Each row has a name. Each piece below is followed by the name of the row it came from, unless a question asks for something else. Each question is about the rows just above it. Places in a row count from 0.

[119 127 110 134 136 148 107  99] -> K_209
[132 106 127 115 149 101 132 123] -> K_876
[118 143  92 149 128 173  88 160] -> K_478
[121 130 103 138 135 151 164 149] -> K_730
[104 105 189  95 126  61 193  78] -> K_651
[134 148 104 146 117 151 106 141] -> K_583
[137 103 189  95 128  64 192  81] -> K_208
[121 130 103 138 135 151 101 149] -> K_35
[133  93 181  92 141  62 185  87] -> K_874
[134 155  88 154 117 165  90 151] -> K_431
[127  98 162 101 144  84 163 104] -> K_618
The next 3 entries after [119 127 110 134]:
[136 148 107]
Where in the named rows is [98]?
K_618, 1
[165] is at row and place
K_431, 5

[142 133 109 150 159 152 177  95 117 161 148 146  90 139  96 132 190 151
 151 150] : K_629
[148 122 133  97 130 142 155  87 113 139 130  98 149 167 135 147 147 146
 122 107] : K_201
[117 135 112  74 128 131 132  88 121 100 118  93 119 153 111 120 171 170
 124 105] : K_580
[118 108 129  97 125 127 105 140 189  87  97  96  85 131  99 127 148 116
 159 109] : K_612
[185 112 117 109 149 153 164  96 123 161 133 133  95 150 100 170 169 125
 149 130] : K_668
[121 126 129 123 128 127 118 113  87 116 122 125 122 131 128 125 141 120
 125 120] : K_733
[178 109 115 143 140 143 128 148 157 137 106 166  89 128  93 173 166 116
 194 152] : K_449
[123 143 115  96 134 139 166  83 111 128 135  94 152 171 135 124 165 183
 120 105] : K_729
[114 115 115  98 124 124  99 127 189  80  97  97  84 130  90 124 160 121
 158 110] : K_281
The row with [ 87 113] is
K_201
which: [121 126 129 123 128 127 118 113  87 116 122 125 122 131 128 125 141 120
 125 120]
K_733
[128 135] begins in row and place
K_729, 9

[ 92  68 150 138 172 136 135  82  84 119  74 125 108 138] -> K_160
[ 92  80 146 133 171 138 134  81 103 119  91 145  97 116] -> K_924
[ 93  68 134 136 191 126 118  75  58 137  61 101 128 156] -> K_376
[105  77 187 140 133 124 133  82  98 113  87 127 104 127] -> K_140
[ 87  76 143 125 181 129 135  80  78 129  87 129 106 135] -> K_427
[ 92  67 140 133 187 130 133  71  61 131  65  85 123 158] -> K_748
[ 96  62 148 141 180 129 132  89  79 119  65 112 107 154] -> K_292
[ 95  73 165 140 156 148 140  93  99 114  82 139  88  96] -> K_379
[102  73 144 128 171 122 132  84 100 119  80 134  95 113] -> K_39
[ 92  52 146 132 171 122 132  84  99 114  66 108 102 148] -> K_390
[ 90  84 157 144 173 138 133  80 104 125  93 150  95 110] -> K_978
[112] is at row and place
K_292, 11
Give the next 3 entries after [140 133 187].
[130 133  71]
which: [102  73 144 128 171 122 132  84 100 119  80 134  95 113]
K_39
What are the next 3 entries after [136 135]?
[ 82  84 119]
which: [ 84 119]
K_160
Where in the named rows is [79]?
K_292, 8
[123 158] begins in row and place
K_748, 12

[133  85 122 105 153 206 142 143  85 110 192 144 132  97 123 107 115 147
 106 152  94  92 195 141 102] -> K_275
[104  91 162 154 134  64 103  48 155 144  80 115 117 155 141 134 148 110
 152 101 149 155  51 111 156] -> K_6
[200  98 143 110 129  66 142 151  92 120 140  72 130  89 126 106 164 209
 150 134  93 129 122 149 150] -> K_627
[ 65 139 124 163 140 162  84  78 170 141  84 162 134 169 118 176  90  57
 112 115 180 144 133 112 117] -> K_385
[200 113 130 104 126  92 153 177  85 116 156  78 133  85 122 105 153 207
 142 143  85 119 149 155 137] -> K_157
[200 113 130 104 126  92 153 177  85 116 156  78 133  85 137  93 170 199
 157 130  94 129 102 140 154] -> K_727
[ 77 124 139 162 163 170 140 141  78  84  78 145 116 173 145 137 135  77
 139 102 161 151  54 103 146] -> K_168
Row and place where [119 149] starts:
K_157, 21
Row and place where [133  85 122 105 153 207 142 143  85] starts:
K_157, 12
[141 170  78  84 162 140 163 124 139] is which row, read backwards?
K_385
which: [110 152]
K_6

[137 170 145 118 114 148 121 153 128 133]  K_795
[144  99  99 146 158 131 146  77 136 140]  K_709
[105  99  99 146 158 131 146  77 136 140]  K_352
[104  95  96 147 160 125 148  78 139 135]  K_993
[105  99  99 146 131 136 146 158  77 140]  K_70
which: [144  99  99 146 158 131 146  77 136 140]
K_709
which: [146 158  77 140]
K_70
The row with [105  99  99 146 158 131 146  77 136 140] is
K_352

[132 207 132 121 173 160] : K_743
[102 125 159 114 109  80] : K_179
[112 137 122 119 127 145] : K_818
[125  96 122 127 133 117] : K_90
[122  96 122 127 133 117] : K_162
[118 100 123 134  83  99] : K_486
[125  96 122 134 139 112] : K_341
Where in the named rows is [123]?
K_486, 2
[173 121 132] is which row, read backwards?
K_743
which: [125  96 122 134 139 112]
K_341
which: [134 139 112]
K_341
which: [125  96 122 127 133 117]
K_90
Where in the named rows is [173]?
K_743, 4

